In the rows, 128 means zero.
Each path below is one point turned by a fixed rotation once a step. After each direction that follows a path, write how fast that rotation turns it, in deg/step (0 if it stays still).
Each turn is a multiple of 5 degrees from 10 to 175, or 0.
Each row of a path follows its step; steps can be skipped.

step 0: [129 127 134 125 129 124 136 121 140 128 127 128 136 126 127 131 125 137
 130 127 122 113 122 124 134 124 122 132 126 124 121 134 122 123 142 132
 124 129 127 115 123 137 129 129 129 133 126 125 131 126 128 123 132 135
 127 127 126]
step 1: [126 126 129 131 124 115 121 128 127 113 130 125 128 128 132 109 126 127
 123 132 128 132 130 126 126 130 128 131 122 127 117 131 136 125 131 127
 126 129 126 122 121 128 127 124 125 136 128 125 123 133 132 135 129 135
 139 133 131]
step 2: [127 125 125 123 135 129 131 136 128 126 133 131 119 125 134 130 139 129
 137 128 134 132 126 126 127 128 133 130 126 133 138 120 126 126 124 123
 120 136 134 123 124 125 122 131 116 127 120 123 119 128 130 132 137 129
 135 127 138]
step 3: [143 127 134 121 125 138 126 130 126 128 125 132 127 130 134 141 124 131
 134 125 125 125 132 128 134 134 128 119 132 131 130 125 136 113 134 138
 137 128 127 122 128 128 129 133 127 129 131 132 130 131 127 130 134 127
 135 122 130]
step 4: [132 122 128 135 120 127 123 127 134 123 117 139 131 123 132 121 134 118
 124 126 139 126 125 138 125 137 135 132 137 121 125 126 135 124 127 130
 126 125 124 125 120 129 131 126 135 125 128 135 128 131 121 130 125 127
 124 124 124]
step 5: [120 134 129 130 122 126 136 139 133 136 127 132 120 123 129 126 138 133
 122 136 130 125 119 123 124 126 130 124 120 122 126 129 127 132 125 128
 138 124 135 128 126 130 127 128 123 125 119 136 118 129 124 121 125 124
 126 120 126]
step 6: [125 133 137 130 125 122 135 127 118 129 130 140 127 143 129 124 124 139
 135 130 120 120 134 118 129 133 119 123 138 129 135 130 129 129 132 123
 130 122 128 125 127 128 127 125 127 128 127 138 128 128 132 125 132 131
 126 131 125]
step 7: [132 123 117 121 130 124 124 133 131 129 130 133 134 130 133 124 122 116
 128 131 124 132 131 129 119 129 126 137 130 124 134 131 127 131 135 120
 131 125 125 125 126 125 115 115 130 131 136 134 131 136 135 131 129 125
 123 127 135]
step 8: [122 127 126 125 129 132 136 122 125 130 132 126 131 113 123 131 130 123
 135 129 121 125 128 136 119 129 143 128 125 131 128 127 128 123 125 124
 134 122 125 132 136 129 122 125 111 136 132 132 122 122 124 123 129 127
 127 129 131]
step 9: [115 131 136 124 131 132 131 117 129 120 125 131 126 139 122 130 128 131
 131 118 128 129 134 129 125 136 132 134 127 128 130 121 140 129 128 134
 134 128 133 128 140 126 135 130 132 135 126 129 133 130 133 123 127 118
 129 124 125]
step 10: [128 128 124 126 136 124 122 133 135 128 121 124 138 133 129 130 139 132
 131 130 139 125 130 121 125 131 131 136 127 128 122 129 130 132 141 124
 130 138 122 142 133 134 130 130 134 120 129 133 131 133 127 132 125 127
 120 128 130]
[128 130 129 129 126 126 128 126 128 129 131 127 126 129 126 129 126 127
 127 129 128 127 128 126 128 129 125 129 128 125 127 128 126 129 129 128
 126 128 127 130 125 128 126 125 127 129 127 128 127 129 127 125 130 130
 128 128 129]	60
[127 125 128 127 125 125 128 128 128 129 127 129 130 128 130 129 127 128
 126 125 131 127 131 128 127 128 127 128 128 128 126 131 126 125 128 128
 127 129 126 128 129 130 128 127 130 127 129 129 128 129 131 129 127 127
 129 128 130]	115

step 0: [120 127 134 126 124 133 125 129 119 126 130 126 134 131 131 133 129 125
 131 135 124 126 125 134 121 132 127 132 124 130 121 126 128 126 135 132
 138 128 136 124 131 123 136 127 133 134 121 134 122 128 133 122 138 122
 126 126 133]
step 1: [120 128 126 128 129 125 130 133 127 135 127 122 126 136 132 127 123 129
 129 131 131 126 127 130 132 137 129 137 123 124 128 132 132 125 130 138
 131 128 137 131 125 130 122 127 120 127 136 128 122 125 127 119 140 131
 121 132 130]
step 2: [118 123 128 134 133 122 116 124 126 128 128 127 131 137 127 131 124 130
 133 136 121 127 122 124 129 126 129 130 118 125 124 123 126 130 122 137
 133 129 133 126 126 122 128 126 124 124 130 129 125 122 129 125 117 134
 131 129 125]
step 3: [127 128 138 132 125 130 121 126 123 119 123 132 130 120 133 126 127 127
 136 133 126 127 128 132 122 128 127 132 119 122 129 125 126 124 132 134
 130 131 140 124 128 129 134 129 131 119 127 134 129 127 134 125 139 133
 130 131 125]
step 4: [126 138 132 137 141 128 129 131 123 135 125 132 128 132 130 121 121 120
 132 133 130 128 127 124 124 132 118 135 129 131 124 130 135 129 131 135
 128 129 134 125 129 130 126 130 122 124 129 127 125 132 130 124 134 135
 120 129 124]
step 5: [116 132 131 133 125 128 125 130 119 131 135 131 135 137 124 129 131 126
 133 133 123 127 128 125 125 127 128 129 118 131 119 124 128 134 134 137
 132 125 129 131 134 132 131 123 124 123 129 132 127 129 132 126 122 124
 127 118 125]
step 6: [124 133 135 122 135 128 123 134 123 128 129 126 131 131 130 130 124 128
 125 130 132 129 131 130 127 130 138 129 117 119 131 125 126 123 132 137
 133 128 135 125 128 140 129 123 126 130 124 138 129 125 130 126 141 129
 134 127 127]
step 7: [127 129 133 132 139 120 126 130 131 131 125 126 125 139 128 122 129 125
 134 132 123 131 127 126 138 134 129 134 124 130 130 124 131 128 131 138
 135 126 135 120 133 134 125 134 128 130 123 123 126 131 130 121 125 137
 129 133 126]
step 8: [124 126 129 134 124 131 119 130 134 123 132 127 132 131 127 135 126 124
 137 130 118 129 128 126 121 131 122 130 118 128 131 120 133 127 130 136
 130 129 130 128 136 130 124 128 134 126 134 135 129 132 141 127 126 132
 128 123 125]
step 9: [127 131 136 129 136 131 128 132 120 127 120 135 134 134 130 131 125 126
 123 134 119 128 128 128 120 137 128 133 128 128 132 127 132 121 130 133
 127 136 135 127 132 126 131 125 122 136 130 134 128 127 134 131 141 128
 129 128 126]
step 10: [120 128 137 131 133 119 132 130 128 128 127 130 131 138 128 126 125 127
 128 133 120 124 129 131 133 135 126 131 124 135 123 124 121 129 133 139
 134 126 130 130 130 132 123 138 121 125 127 128 125 125 127 127 129 125
 114 127 131]
[129 128 129 127 131 129 130 128 129 130 127 127 128 127 129 128 128 128
 132 127 128 124 128 129 127 129 128 127 129 130 129 126 129 127 129 127
 128 129 129 130 127 131 128 130 126 128 126 126 125 125 128 126 129 128
 129 128 130]	120
[128 128 127 128 130 125 128 129 128 128 127 127 127 129 126 130 129 127
 127 129 127 126 130 125 131 126 126 126 130 131 128 127 127 129 128 131
 129 129 127 127 130 127 129 129 129 126 130 126 127 127 126 126 126 128
 126 127 127]	130

step 0: [128 131 128 127 128 127 129 125 127 119 131 132 138 116 123 130 128 131
 120 126 125 133 124 131 122 134 133 127 132 124 133 131 128 134 126 134
 126 126 114 131 122 126 130 135 122 133 119 137 136 136 129 138 132 131
 124 133 129]
step 1: [135 120 131 133 135 127 129 120 134 129 130 129 123 128 130 129 124 130
 122 120 132 137 119 128 134 129 135 130 130 118 125 131 132 131 123 117
 124 126 130 123 130 130 135 122 119 137 131 124 125 124 132 124 132 133
 137 121 130]
step 2: [123 113 121 117 120 132 124 120 134 126 134 122 123 129 133 121 126 131
 125 129 124 119 130 132 133 120 129 128 123 129 127 124 125 124 138 133
 126 126 135 124 128 132 124 133 123 132 131 128 126 126 124 124 119 127
 126 131 135]
step 3: [130 138 122 126 128 136 129 131 130 120 124 132 126 133 129 137 135 131
 127 122 118 120 125 130 128 134 122 123 117 130 122 119 130 136 129 125
 125 135 129 133 129 131 128 133 135 124 135 128 134 135 116 134 129 135
 124 126 126]
step 4: [129 126 131 132 130 127 134 134 129 126 115 137 126 132 128 126 132 124
 129 120 124 134 136 122 127 136 130 119 134 127 127 133 129 127 127 144
 128 126 123 125 132 128 128 116 128 136 121 127 138 127 131 123 124 128
 131 124 129]
step 5: [130 120 127 124 130 125 140 128 125 126 130 120 125 118 121 125 126 130
 125 123 137 127 133 126 123 123 126 132 132 133 126 124 121 126 120 124
 132 135 122 120 125 134 118 126 121 127 123 124 130 131 128 136 136 123
 135 128 138]
step 6: [132 132 123 128 123 133 126 122 142 129 131 121 130 127 129 127 125 132
 129 125 130 130 121 130 135 128 135 121 130 139 132 132 126 132 124 118
 121 136 124 136 126 119 132 133 131 121 128 135 128 125 127 121 121 126
 138 126 135]
step 7: [117 120 129 120 135 133 123 126 129 125 134 128 128 124 128 127 137 131
 132 124 124 125 126 132 137 141 134 129 131 120 125 126 132 135 132 134
 128 129 127 132 123 121 121 125 134 128 125 127 118 128 133 125 126 133
 117 122 126]
step 8: [120 121 134 134 123 137 128 129 126 129 130 124 121 128 127 126 132 127
 129 118 132 131 125 126 116 123 122 128 113 124 127 130 133 137 125 132
 124 127 129 122 133 133 137 128 129 129 122 119 135 125 126 137 130 130
 126 127 124]
step 9: [133 130 124 123 119 120 125 126 125 130 122 128 135 125 131 126 127 139
 136 128 120 131 124 133 125 128 124 120 133 122 130 122 129 128 124 132
 123 121 126 119 127 132 125 136 125 131 128 124 140 126 122 121 132 121
 140 127 130]
step 10: [132 134 129 115 133 129 130 124 130 132 126 127 130 135 132 125 124 131
 130 121 139 128 135 135 141 136 126 134 128 130 124 129 123 129 122 126
 136 130 127 134 129 132 121 127 129 139 133 127 129 132 126 131 127 139
 137 133 129]
[128 129 128 131 125 128 126 127 129 129 126 129 125 128 130 128 126 128
 128 127 129 128 127 129 127 127 129 128 128 131 130 132 128 130 128 129
 127 127 128 127 128 127 128 125 130 130 129 128 127 129 127 125 126 125
 128 128 128]	155

step 0: [136 134 129 123 127 123 127 137 135 124 125 126 133 134 126 137 133 139
 124 130 136 126 137 130 129 137 126 124 131 130 131 130 133 127 121 127
 122 137 123 139 126 126 128 125 139 117 124 135 131 129 127 119 131 133
 133 130 137]
step 1: [133 129 126 128 128 132 129 127 127 130 129 121 131 130 124 127 123 116
 129 119 128 131 121 125 129 122 134 123 133 121 119 127 127 119 133 117
 125 130 119 120 120 135 130 131 124 132 125 131 134 116 139 129 128 137
 129 118 121]
step 2: [114 128 129 129 128 128 120 129 134 122 128 138 123 137 126 120 122 133
 135 128 129 128 138 128 132 122 129 125 124 129 127 129 124 133 122 136
 133 119 117 127 140 130 130 130 127 133 136 135 123 131 128 134 137 126
 124 126 126]
step 3: [136 131 141 128 113 124 129 128 116 126 126 123 125 125 135 133 126 131
 137 134 121 124 121 135 133 125 123 130 123 131 135 134 125 125 137 127
 133 132 135 131 129 117 128 131 134 120 130 130 130 131 133 128 124 121
 132 125 127]
step 4: [123 129 117 131 134 140 131 124 131 131 118 129 128 117 134 126 126 130
 125 135 125 122 129 129 121 126 127 130 137 137 125 132 119 128 123 115
 127 135 123 122 122 127 122 127 125 134 121 123 127 133 128 124 129 133
 126 137 137]
step 5: [124 113 125 126 123 121 147 123 132 135 132 127 129 140 118 127 127 129
 122 127 130 125 133 128 126 127 135 124 124 124 126 123 137 129 128 130
 129 128 129 125 128 117 124 125 120 125 135 130 123 123 121 127 126 126
 135 133 124]
step 6: [131 124 127 122 135 134 119 131 128 126 130 134 128 126 131 134 132 127
 146 122 136 132 130 136 124 143 129 128 118 124 127 129 129 126 126 122
 127 128 131 137 121 131 132 128 127 118 130 122 133 128 130 123 135 123
 119 125 124]
step 7: [129 128 126 131 134 118 127 132 118 124 128 129 132 127 134 129 119 118
 118 129 119 124 129 116 137 129 126 134 139 121 133 129 125 128 117 123
 124 118 124 129 126 132 128 129 122 128 125 126 127 133 137 136 121 124
 128 123 125]
step 8: [130 139 129 122 129 127 131 131 141 124 128 120 119 126 124 132 136 127
 133 120 127 125 132 127 121 124 129 124 126 131 125 125 129 134 126 132
 131 130 117 130 138 129 122 129 138 131 133 132 125 134 119 129 116 123
 133 123 136]
step 9: [137 128 132 121 119 132 130 124 125 134 127 131 136 124 124 126 134 120
 125 133 130 128 137 134 135 132 127 124 124 130 128 128 124 123 141 133
 131 125 128 121 124 126 132 132 127 126 118 137 130 125 142 119 131 136
 123 125 136]
step 10: [117 126 125 119 134 136 118 132 122 126 129 133 130 132 130 123 121 130
 130 131 133 134 128 124 123 116 129 138 135 127 135 134 131 129 127 127
 122 136 123 124 126 120 120 122 126 134 134 128 124 117 130 131 137 129
 133 125 128]
[126 126 126 127 128 128 129 127 128 129 132 127 128 127 130 130 131 127
 129 128 126 128 127 125 128 130 127 126 126 126 128 127 129 129 125 129
 125 128 129 129 126 128 128 129 126 127 128 127 128 131 128 127 127 128
 128 129 129]	45
[127 127 127 130 130 126 129 128 128 128 127 128 131 128 130 128 129 130
 127 129 130 129 130 129 126 130 133 128 128 128 129 128 129 127 128 128
 126 130 129 128 126 126 129 127 128 129 129 127 130 125 128 128 128 128
 129 128 127]	65

step 0: [126 135 124 128 138 128 110 142 133 123 135 126 123 129 127 130 123 118
 126 126 134 130 128 132 130 131 133 130 129 125 128 118 127 128 126 132
 126 129 123 128 131 127 126 135 123 134 121 134 135 131 128 131 136 129
 129 132 124]
step 1: [122 126 121 125 123 127 123 127 122 129 123 136 126 123 131 134 128 124
 127 127 125 124 125 134 131 125 131 132 131 139 130 125 136 125 126 131
 129 127 125 132 144 133 132 117 124 130 134 119 131 130 135 119 133 122
 131 121 123]
step 2: [146 126 128 128 129 140 120 128 130 129 134 133 130 123 130 132 129 118
 131 125 137 132 128 131 133 122 141 128 132 126 129 123 131 130 135 127
 126 129 129 126 135 127 128 131 130 131 126 125 128 134 127 133 135 132
 122 135 134]
step 3: [126 128 124 131 132 126 121 138 128 122 131 127 125 122 134 126 121 123
 127 126 131 121 129 136 132 131 128 131 123 136 129 123 135 127 124 131
 128 133 126 136 124 134 137 130 121 135 117 121 136 126 127 126 132 124
 129 128 115]
step 4: [131 129 127 131 130 132 123 129 129 143 126 133 133 128 128 134 129 131
 124 129 130 124 124 129 133 114 129 129 127 134 129 128 133 123 131 130
 125 127 123 128 141 124 126 117 128 133 131 119 133 128 133 121 138 128
 126 135 132]
step 5: [142 126 134 122 130 135 123 129 129 124 133 130 134 120 127 121 131 117
 120 126 132 128 132 138 131 134 136 127 127 133 132 123 132 125 125 136
 129 132 128 131 126 130 127 125 132 133 122 125 127 134 123 132 125 122
 120 135 127]
step 6: [120 130 126 127 135 126 121 138 136 135 126 133 127 137 130 128 125 123
 131 128 132 125 117 129 136 124 128 129 121 130 122 124 135 116 126 129
 133 126 124 137 129 135 129 127 119 128 118 128 135 127 131 128 134 125
 130 133 123]
step 7: [130 132 133 123 131 137 125 128 118 135 128 128 135 119 126 131 131 120
 124 119 121 132 127 136 133 124 128 127 127 132 126 129 131 129 124 136
 131 131 124 129 142 122 125 112 124 130 130 128 128 131 125 124 136 126
 126 125 130]
step 8: [133 125 129 118 133 134 118 131 139 126 138 129 134 127 124 129 126 120
 129 132 131 136 126 136 135 127 140 121 132 134 130 119 133 119 131 126
 129 129 128 127 125 133 128 133 127 127 125 127 133 132 132 135 123 129
 125 127 121]
step 9: [122 131 128 131 131 129 128 127 121 135 126 132 128 128 127 137 126 118
 131 122 133 126 129 133 132 130 124 127 130 128 123 131 128 125 124 130
 133 130 127 133 136 140 134 126 110 132 115 124 135 125 130 123 137 124
 125 126 126]
step 10: [135 123 122 127 135 140 118 129 126 138 130 129 136 122 125 133 138 126
 123 127 127 136 123 136 133 124 132 128 126 128 131 118 128 128 131 132
 121 132 127 118 132 119 126 123 126 131 131 124 131 126 123 124 134 129
 131 126 121]
[130 127 129 126 125 129 129 128 125 126 128 129 129 128 129 127 126 127
 128 127 130 128 127 130 128 129 128 128 131 127 125 127 127 126 129 126
 128 128 129 128 127 128 127 129 131 128 128 128 129 126 131 130 126 128
 126 131 128]	120
